Named turns come first, each shown by rows before and after it. Which turns, in which order, take the first row of each pair that follows to the second? Write the first one first, as in the answered first pair.
K159:
.06 .13 -.30 .18 -.03 .11 .04 -.07 .07 -.14 .21 .01 .05 .19 .10 -.07 -.27 -.04 .05 -.09 -.09 -.03 .11 .16 -.15 .04 -.19 .04 .16 .23 -> .10 .07 -.20 .21 .13 -.03 .13 .03 .08 -.04 .02 -.07 -.04 .13 .00 -.08 -.08 -.09 -.05 -.11 -.25 .07 .27 .22 -.23 -.09 -.01 .12 .18 -.04
.01 .31 .30 -.01 .11 .21 -.02 -.18 .16 .01 .15 .16 -.10 .12 .12 -.06 -.08 -.15 -.10 -.05 .22 -.21 .13 .27 .39 .11 .12 .20 -.18 .25 -> .03 .34 .25 .04 .24 .06 .10 -.22 .24 .09 -.02 .07 -.10 .17 .08 -.06 -.01 -.18 -.18 -.07 .06 -.20 .23 .29 .28 .04 .21 .26 .00 .09
-.10 .26 -.18 .03 .04 .02 .08 -.26 -.01 -.09 .00 -.18 .16 .10 .16 -.10 -.08 -.07 -.01 .02 -.23 -.20 .00 .02 .03 .22 -.11 .02 .03 .04 -> -.12 .15 .00 .07 .11 -.02 .06 -.06 -.04 .02 -.24 -.23 .06 .00 .00 -.09 .12 -.02 -.07 -.02 -.34 -.01 .24 .02 -.10 .03 .07 .09 -.04 -.26
K890:
-.26 -.13 .23 .01 -.11 -.12 -.04 .11 .06 .15 -.31 -.38 -.22 -.13 .01 .07 .06 .26 .29 -.14 -.04 .20 -.09 -.02 .00 -.29 .24 -.12 -.07 .00 -> -.09 .03 .25 .28 -.08 .11 -.26 .02 .08 .02 -.04 -.23 -.28 -.05 .15 .00 -.04 -.12 .17 -.25 -.11 .24 -.08 .12 -.20 -.28 -.16 -.12 -.36 .03
-.09 -.13 -.05 -.03 .00 -.32 .22 .16 -.05 -.04 -.42 -.49 -.03 .15 -.16 .09 -.01 .24 .09 .18 -.07 -.14 -.14 .14 .00 -.15 .06 .00 -.13 -.18 -> .10 -.04 -.02 .30 .04 -.10 .01 .12 .00 -.16 -.12 -.34 -.13 .17 -.10 .02 -.11 -.09 -.07 .04 -.19 -.10 -.04 .27 -.21 -.23 -.25 .03 -.44 -.20
-.13 .01 .24 .02 .14 .18 -.06 .16 .13 .15 -.13 .09 .15 .18 -.09 -.27 .24 -.32 -.29 .12 -.25 .21 .01 .06 -.05 .06 -.09 .14 .17 -.18 -> -.19 -.01 .22 -.17 .12 .09 .01 .13 .08 .19 -.25 .04 .16 .18 -.10 -.23 .24 -.19 -.23 .16 -.19 .15 -.01 .00 -.01 .08 -.03 .12 .31 -.19
.12 .07 -.19 .05 .11 .05 .13 -.03 .08 -.04 .00 .19 -.03 .18 -.06 -.16 .03 .14 -.15 .04 .05 -.15 .25 .11 .31 -.07 .18 .18 .27 .01 -> .21 .16 -.17 .19 .07 .13 .02 -.06 .08 -.07 .14 .25 .00 .19 .05 -.19 -.07 -.06 -.25 .01 .01 -.17 .26 .13 .17 -.02 -.05 .15 .17 .05
K139:
-.07 -.32 -.25 -.09 .39 -.17 -.31 .23 .12 .25 .10 -.24 -.27 -.23 .07 .06 .05 -.10 .41 -.13 .05 .02 -.09 -.12 .22 .08 -.38 -.01 -.23 -.05 -> .02 -.17 -.33 .15 .50 -.28 .02 .16 .20 .22 .01 -.26 -.37 -.12 -.04 .04 .15 -.09 .19 -.20 -.17 -.03 .18 -.01 .14 -.02 -.26 .19 -.05 -.27
.11 -.11 .01 .07 -.05 -.19 -.23 .10 .38 .03 .12 .02 -.10 -.10 .31 -.03 .00 -.32 -.16 -.03 -.15 .12 .07 .07 -.20 -.04 -.26 .19 -.12 .04 -> .06 -.25 .05 .03 -.12 -.17 -.32 .11 .38 .06 .14 -.09 -.15 -.16 .28 .04 -.05 -.18 -.04 -.02 -.03 .16 -.03 .02 -.19 -.12 -.22 .18 -.20 .10
.07 .02 .06 .05 .11 -.10 .05 .11 .12 .06 -.10 -.03 -.19 .01 -.16 -.02 .16 -.15 -.13 -.09 -.22 .19 .12 -.03 -.22 -.14 .03 .07 -.08 -.23 -> .02 .04 .15 -.12 .07 .02 -.14 .09 .02 .05 .01 .18 .03 -.05 -.01 -.07 .11 -.35 -.07 -.03 -.20 .17 -.07 -.11 -.17 .07 -.21 -.06 -.01 -.11

(two turns a pair)
-.10 -.05 .24 -.30 .01 -.04 .12 -.05 -.27 .26 -.32 -.05 .07 -.06 -.03 .09 .09 -.20 -.20 .10 -.33 .18 .17 -.04 -.19 .03 -.01 -.18 .16 -.13 -> -.14 -.19 .31 -.27 -.14 .22 -.16 .18 -.30 .18 -.19 .05 -.01 -.14 -.08 .09 .15 .03 -.09 .08 -.11 .31 .15 -.06 -.10 -.11 .03 -.12 -.11 -.03 -> K159 K890
.04 -.23 .04 .09 -.07 -.16 -.02 .07 -.12 .00 .05 -.44 .11 -.06 .04 .13 .01 .06 .26 -.04 .29 .03 -.31 .05 -.05 .01 .29 .13 -.21 .11 -> .05 -.12 -.02 .14 .02 -.34 .15 -.05 -.04 .06 .00 -.51 .13 .01 .04 .11 .00 .00 .22 -.02 .16 -.01 -.26 .07 -.11 .04 .32 .13 -.06 .06 -> K159 K159
-.03 -.09 -.19 -.01 .16 -.55 .07 .10 .02 .13 -.17 -.28 .36 -.07 .00 .06 .09 .11 .03 .29 -.14 .18 .01 .01 .45 -.18 -.13 -.24 .02 .15 -> .09 .06 -.16 .20 .17 -.35 -.13 .02 .08 -.01 .06 -.15 .31 -.04 .12 .00 -.01 -.21 -.09 .22 -.23 .17 .00 .11 .27 -.12 -.44 -.26 -.16 .15 -> K890 K890
.16 .04 -.34 .04 .02 .11 .12 -.23 .20 -.06 .05 .18 -.10 .17 .01 -.03 .13 .03 .08 .12 .11 -.07 .09 .26 .05 -.01 -.06 .29 .27 .28 -> .19 .10 -.19 .09 .09 .13 .00 -.27 .16 .00 .05 .25 -.07 .11 .10 -.04 .18 -.26 -.02 .11 -.08 .06 .11 .28 -.15 .02 -.22 .25 .23 .10 -> K159 K890
-.34 .12 -.31 -.85 -.02 -.38 -.15 -.31 .26 .15 -.06 -.30 .02 .00 -.11 .28 -.21 -.01 .28 .29 -.09 -.05 -.14 .00 .22 .00 .25 -.29 .18 .10 -> -.41 -.09 -.02 -.77 -.08 -.18 -.37 .06 .14 .22 -.17 -.21 -.01 -.17 -.30 .29 -.02 .09 .31 .24 -.01 .23 -.01 -.02 .14 -.24 .40 -.26 -.14 -.12 -> K159 K159
.02 -.04 .03 .08 .21 -.31 .18 -.18 .06 .15 -.19 -.45 -.13 .00 -.04 .20 .01 -.09 .05 -.09 -.18 .17 .21 .07 -.15 -.15 .13 -.07 .01 -.23 -> .03 .02 .18 .31 .16 -.08 .08 -.04 .02 .05 -.13 -.16 -.09 .06 -.12 .02 .13 -.21 -.18 -.13 -.30 .19 .36 .13 -.16 -.19 .07 .07 -.05 -.34 -> K159 K139
-.05 -.23 .09 .01 -.07 -.05 -.13 .20 -.19 .08 -.02 -.14 -.13 -.24 -.15 .02 .12 .13 .10 -.18 .03 .13 .01 -.08 -.11 -.06 .07 -.02 -.14 -.01 -> .07 -.10 .02 .27 -.02 -.06 -.09 .09 -.15 .03 .07 -.14 -.18 -.20 -.13 -.02 .08 .01 .00 -.26 -.07 .15 .11 .03 -.20 -.09 -.03 .02 -.21 -.07 -> K890 K139
.11 -.13 -.40 .11 .14 -.16 .25 -.25 .20 -.01 .07 -.59 -.36 .00 -.11 .28 -.23 .35 .21 -.31 .27 -.19 .02 .01 .05 -.17 .31 .03 -.18 .19 -> .05 -.25 -.24 .11 .07 -.04 .03 -.04 .10 .00 .08 -.52 -.41 -.12 -.16 .27 -.19 .43 .28 -.30 .39 -.01 .03 -.04 .04 -.29 .31 .03 -.38 .12 -> K159 K159
.30 .05 -.02 .23 -.03 -.49 .52 -.12 .21 -.03 -.10 -.31 -.32 -.04 -.11 -.12 -.07 -.04 .22 -.21 -.15 -.27 .19 -.20 -.08 -.02 .22 .03 .27 -.14 -> .31 .17 .00 .10 -.02 -.47 .39 -.29 .17 .00 .04 -.24 -.15 .01 .10 -.13 -.21 -.33 .23 -.15 -.15 -.40 .01 -.24 -.13 .25 -.09 -.13 .37 -.02 -> K890 K890
.09 -.11 -.49 -.13 .07 -.24 .02 -.21 .18 .12 .07 -.31 -.23 .01 .34 .02 -.37 .02 .23 .09 .01 -.12 -.11 -.12 .06 -.27 .04 -.11 .13 .57 -> .15 .06 -.47 -.08 .12 -.25 .09 -.30 .16 .06 .12 -.12 -.03 .13 .43 -.09 -.36 -.27 .08 .09 -.22 -.23 -.12 -.06 .02 -.07 -.14 -.08 .33 .49 -> K139 K139
.29 .08 -.04 .24 -.03 -.01 .11 -.06 .14 .03 .28 .00 -.11 .25 .01 .01 .00 -.07 -.24 .00 -.11 -.07 .16 .25 .16 -.05 .09 .00 .09 .05 -> .28 .09 .04 .03 .03 -.16 .10 -.11 .11 .17 .16 -.01 .05 .22 .06 .04 -.01 -.21 -.24 .07 -.21 -.08 .08 .21 .10 .09 .04 -.08 .27 -.03 -> K139 K159
-.07 .03 .04 -.01 -.11 .04 -.11 -.10 .19 -.02 -.06 -.21 -.04 -.26 .18 .30 -.11 -.09 .26 -.04 .01 .01 .08 -.06 .01 .05 -.08 -.34 -.14 .06 -> -.01 .12 -.08 .11 .01 -.11 .08 -.21 .24 .01 -.15 -.27 -.08 -.18 .14 .26 -.08 -.13 .14 -.05 -.11 -.03 .17 .00 -.01 .05 -.02 -.26 .00 .00 -> K159 K139
.10 -.26 .05 .12 -.28 .14 -.18 .11 .03 -.10 .23 -.03 -.22 -.03 -.10 .26 -.33 -.02 .39 .05 .30 .02 -.09 .09 .09 -.26 -.14 -.05 -.38 .14 -> .11 .02 -.15 -.07 -.10 -.34 .29 -.30 .16 .05 .05 -.23 -.02 .16 .04 .27 -.40 -.24 .34 .13 -.01 -.22 -.15 .07 .10 .07 -.14 -.11 .20 .08 -> K890 K159
.04 -.01 -.03 -.29 -.11 -.10 -.07 -.15 -.09 -.01 -.14 .07 .18 .09 .06 .05 .06 .00 .16 .06 .07 -.01 -.21 -.10 .11 .13 -.01 -.12 .04 .07 -> .21 .06 -.04 .13 -.07 .15 -.21 -.05 -.04 -.15 .04 .14 .00 .12 .02 .00 .10 -.18 -.04 -.10 -.02 .07 -.04 .08 -.04 -.10 -.14 -.04 -.29 -.04 -> K890 K890
-.18 -.12 -.01 .21 .21 .16 .03 .25 .05 -.10 -.13 .06 -.30 -.30 .00 .19 .11 .27 .16 -.09 -.10 .36 -.05 .09 .10 -.19 .49 -.05 -.26 .05 -> -.03 .18 -.27 .44 .23 .10 .30 -.08 .19 -.28 .09 .16 -.32 -.03 .06 .09 .00 .20 -.01 -.12 -.26 .06 .05 .23 .14 -.04 .43 .04 -.03 .19 -> K159 K139
.02 .15 .00 -.07 -.11 .11 -.16 .12 .04 -.12 .07 .33 .11 -.03 .02 -.22 .02 -.14 -.01 .02 .03 .07 .16 -.04 .03 -.06 -.12 .12 -.08 .09 -> -.05 .13 -.13 -.24 -.06 -.13 .12 .03 .05 -.04 -.12 .22 .16 .01 .01 -.19 .04 .04 .03 .11 .01 -.05 .13 -.14 .14 .01 .07 .13 .20 .10 -> K159 K890
.02 -.10 .16 .30 .10 .00 .01 .16 .08 -.05 -.02 .09 -.17 .02 .07 -.25 .17 -.03 -.17 -.19 -.08 .00 .10 .04 .06 -.14 .24 .19 -.15 -.14 -> .10 .04 -.01 .21 -.03 .04 .02 -.04 .12 -.15 .21 .11 -.09 .11 .26 -.24 -.08 -.08 -.10 -.13 .06 -.22 -.11 .07 .17 .09 .05 .10 -.04 .19 -> K159 K159
-.27 .09 -.14 -.25 -.20 .04 .20 -.44 -.05 -.16 -.05 -.30 .11 .21 .00 -.11 .02 .03 .04 .01 .12 -.18 .02 .07 -.04 .18 -.13 -.10 -.07 .26 -> -.31 .08 .01 -.34 -.14 .02 .17 -.35 -.11 -.04 -.22 -.19 .19 .19 -.02 -.14 .14 -.17 -.13 .06 -.09 -.06 .02 .03 -.19 .21 -.12 -.15 .06 .00 -> K159 K139
.14 .15 .04 -.07 -.03 .05 .04 -.18 .05 -.10 .12 -.03 .01 -.04 .13 .00 -.17 .13 .03 .12 .15 -.14 -.02 -.02 .14 .14 .04 -.15 .10 .25 -> .21 .14 -.03 .17 .01 .07 .10 -.18 .12 -.17 .16 -.11 -.15 -.03 .04 .03 -.16 .19 -.01 .01 .14 -.09 .15 .06 .05 -.05 .08 -.04 -.07 .21 -> K139 K890
-.15 .01 .15 -.20 -.13 .16 -.14 .10 -.09 -.01 .00 .29 .18 .12 .09 -.11 .01 -.19 -.17 -.02 -.04 .03 -.05 -.08 -.09 .16 -.16 -.01 .25 -.13 -> -.18 -.20 .12 -.01 -.17 .28 -.30 .23 -.07 -.02 .10 .06 -.11 -.04 .02 .05 -.01 .10 .05 -.15 .17 .16 .05 -.05 -.10 -.17 -.03 -.02 -.22 -.05 -> K139 K890
-.22 -.23 .26 .08 -.23 .48 -.24 .59 -.10 -.14 .11 .36 -.11 -.15 -.19 -.19 .17 .26 -.13 .02 .23 .11 .28 -.10 .24 -.21 .29 .21 -.28 -.09 -> .02 .39 -.34 .10 .08 -.13 .50 -.25 .17 -.14 .08 .05 .06 .29 .05 -.20 -.10 -.05 -.26 .00 -.19 -.47 .17 .02 .35 .23 .15 .20 .51 .09 -> K159 K159
.12 .13 .42 -.08 .25 -.53 .21 .08 .00 -.03 -.15 .00 -.04 .01 .06 -.07 .21 -.20 .00 -.03 -.24 .07 .27 -.01 -.03 -.18 -.16 .20 .10 -.29 -> .06 .11 .46 -.17 .23 -.61 .22 -.02 .03 .02 -.18 -.01 .04 .02 .09 -.07 .16 -.26 .03 .02 -.21 .03 .15 -.06 -.01 -.07 -.21 .13 .14 -.24 -> K890 K890
-.03 -.10 -.12 .13 .00 -.13 .03 .19 .03 .10 .02 -.14 -.14 .11 -.19 .10 .25 .28 .08 -.25 .07 .04 .00 -.19 .16 -.04 .05 .08 .03 .02 -> -.10 -.01 .03 -.09 -.05 -.06 -.22 .12 -.06 .09 .10 .09 .15 .10 -.04 .00 .18 -.05 .05 -.17 .06 .00 -.21 -.30 .11 .23 -.24 -.07 .13 .10 -> K139 K139
